The same turns and mirrors carry the whole set onto itself, and each row onto the other rows of its family. Which rows share a family with each named row? Give them in list order.
These 32 rows form 4 families of 8 rows each.
k559: [ 10   8   0  -5  10 -15  -2   1 -14  -5   9   8  -2  -5  -6  -7  -7   4
   2  -6 -17  19  15 -21   9   4  -4   6 -10   5   7  11  -6  19]
k409: [  7   6   7   7  14 -18   3  -2 -24 -18  -9   2   2  -5  -9   0  -3   1
   9 -11 -28  14   0  -9  -3  11   1   6 -10   2  -5   3  -9  -4]
k610: [ 13  16   3   0   5   8  -2  24   2  -3 -11   3  -2   1  -8  -2   7   9
   2   9  -4   9   2   2  11  22  10   2   8   9   4   6   2   3]
k105: [ 10  13  -5 -10  15 -20  10  -1  -5 -22   1 -10  -1 -12 -11  -5 -13   0
   4   4 -16   9  13 -15  -8   1  -2   5   9  10   3  -4  -9   3]
k747: [ 15  11   2   0   3 -25  10   4   4 -12   5   1  -3 -12 -11   9  -2   7
   8   1 -32  17   6 -10  15   9   5  -2   0   8   0  -4  -7  -2]
k46: [ -9  10   8  -2  17   5  -8  16   5 -14  -4  -6  -9   1  -8  -3   5  -5
   1   8  -5 -10   8  -1  -7  15  -2  13   0   1  -6  -3  -2   4]
k318: [  6  12 -11   0  17 -10  15  -4  -6 -23  -1  -5  -3 -13  -8  -7  -8   1
  -4   4 -20   7  19 -16  -9   5  -5   6   8  15   2  -7  -2  10]
k412: [ -7  10  -4  -1   4  12 -13  15 -17 -21  -8  10 -11   4  -7   1   5   5
  11   2 -23  -7  15  -7   3  27   6   8   8  12  -1   3  -4   2]
k13: [  7   9   1  -2   4 -21  13   1  14 -13   2   2   5  -9  -4   3   0   8
   2   6 -31  18   8 -10  13   8   0   7  -3  10  -4  -4   3  -2]
k2: [  3  13   9   2  14 -18   6   2 -20 -10 -14   0   5   2  -4   5   1   2
   5  -9 -30  16   4  -7  -5  10  -6  10  -4   9  -2  -1  -8  -5]
k771: [  7  15   1  -2  10 -13   6   0 -16  -2   3   8  -6  -2  -3  -2   1   3
  -2  -6 -24  15  15 -15   8   3  -9   2  -6   8  15   8  -2  21]
k450: [ -7   9  -4  -8   0   9 -11  15   0 -13 -10  10 -15   3 -10 -10   6  -9
  11   6  -8   8  16 -11   7  17   0   1  -3   3  -4   6  15   8]
k719: [ 13   4   5  -9   4 -23   7   1  10 -12   9   3   1  -4  -7  -1  -1   9
   9   3 -33  19   4 -11  11   9   2  -1   2   8   2  -1  -3  -2]
k287: [ 11   9   1  -1  10 -14   2  -2 -14  -5  12   6   1  -6  -5  -7  -3   0
   1  -1 -23  15  17 -18   6   8  -4  -3 -13   3   8  11   0  21]
k537: [ -7  10   6  -4  17   5 -12  20   4 -24  -4  -2  -7   3 -14  -2   4   0
   0  12  -3  -3   9   4  -2  19  -4   7   1   5  -9   1  -6   5]
k855: [ -4  10 -11  -1  -3   7  -8  17   4 -10  -9   6 -16   0 -16  -7   7  -9
   8  -4 -17   5  14  -6   8  17  -4   2   3   3  -6   5  18  11]
k508: [  8  13   2   3  11 -22   2  -1 -26  -9  -7  -4   1 -10  -8   1  -1  -4
   8  -7 -31  14   9 -14  -4  11  -3   4 -11   8  -2   0  -9  -6]
k737: [  6   7  11  -5   7  11  -3  26  -2  -6  -2   1  -2  -5 -13  -5   4   9
   1  11  -4  10   0  -6  10  20  13   0  11  11  10   6   3   4]
k347: [  5   9  -5  -8  12 -14  10  -5  -9 -25   5  -6   1 -14  -9  -9 -15   6
  -1   3 -16  11  12 -12 -15  10  -2   3   7  12   0  -2  -5   5]
k722: [  7   5  -6  -5  15 -16  10  -1  -7 -27   3   1  -3 -19 -14  -9 -13   6
   3   1 -15   8  10 -15 -11   4  -4   7  11  12   3  -1  -8   5]
k845: [  9  13   5  -1   6   6  -3  28  -1  -5  -8   2   0  -2 -12   1   3   8
   0   9 -10   9   8   6   9  24   7   5  11   8   9  13   6   2]
k536: [ -7   4  -9  -4   2   6 -13  14  -2 -12  -5  10  -8   2 -12 -10   3  -9
  10  -6 -12   9   8  -8  16  19   1  -5  -3   5  -7  -1  15   5]
k443: [ -9   5  -9  -3  -4   7 -10  17   2  -5 -10  10 -13  -2  -7  -5   5  -6
   9  -5 -11   5  18  -8   8  13   1  -1   4   5  -6   5  16   9]
k595: [-13   1  10  -6  22   3 -16  19  -3 -15   0  -5  -3  -1 -14  -2  -1  -7
   1   4  -4  -3   7  -3  -1  17  -4   8  -1   4  -8  -2  -3   7]
k943: [ -5  11  -8  -5   6   9 -10  14 -15 -16  -6   2 -16   5  -7  -2   3   2
   8  -1 -27  -6  15  -1   2  29   8  15   6  16   7   0  -2  -3]
k992: [  7  18  -1  -4   3 -19   3   0 -14  -7  10   3   0 -10  -8  -3  -7   4
   1  -5 -19  14  17 -18   6   1  -7  -1  -8   0   7   7  -3  16]
k665: [  7   4   6   5  13 -20   4  -2 -23 -14  -8   0   0   0 -10   2  -1  -3
   9 -10 -31  12   2  -9  -8  14   0  -2  -6  11  -3  -1 -12  -1]
k11: [ -6  12   6  -1  17   1 -10  20   6 -14  -3  -6  -4   5 -16   0   1  -9
  -2   9  -6  -8  12   1  -4  20  -4  15  -3   7  -6  -1  -1   4]
k762: [ -3  12 -10  -2  10   6 -14  14 -16 -13 -10   9 -10   2   0  -3   5   3
  10  -1 -22 -11  12   0   5  28   8  12   9  15   4  -2  -4  -2]
k551: [  0   6  -6  -4   7  14  -9  12 -17 -21  -4   3  -9   1  -7  -7   5   5
  13   2 -23  -8   3  -6   9  29   7   7   6  15   4  -5  -5  -4]
k564: [  6  12   6  -2   5   3 -10  28  -1 -10 -12   4  -2   2  -8  -4   9   6
   3  16  -9  10   6  -1  11  23  14   1   9  15   6  12   1   1]
k372: [ 14  -1   3   0   4 -20   9   4   9 -15   5   3  -1  -6  -9   0  -3   8
  12   4 -29  16   7 -15  14   5   5   3  -5   9   1  -1  -6  -7]

Which other rows belong to the same family as k443? k610, k46, k719, k287, k347, k665, k762
Which other rows belong to the same family as k318? k13, k2, k771, k737, k536, k595, k551
Which other rows belong to the same family as k559? k409, k855, k722, k845, k943, k11, k372

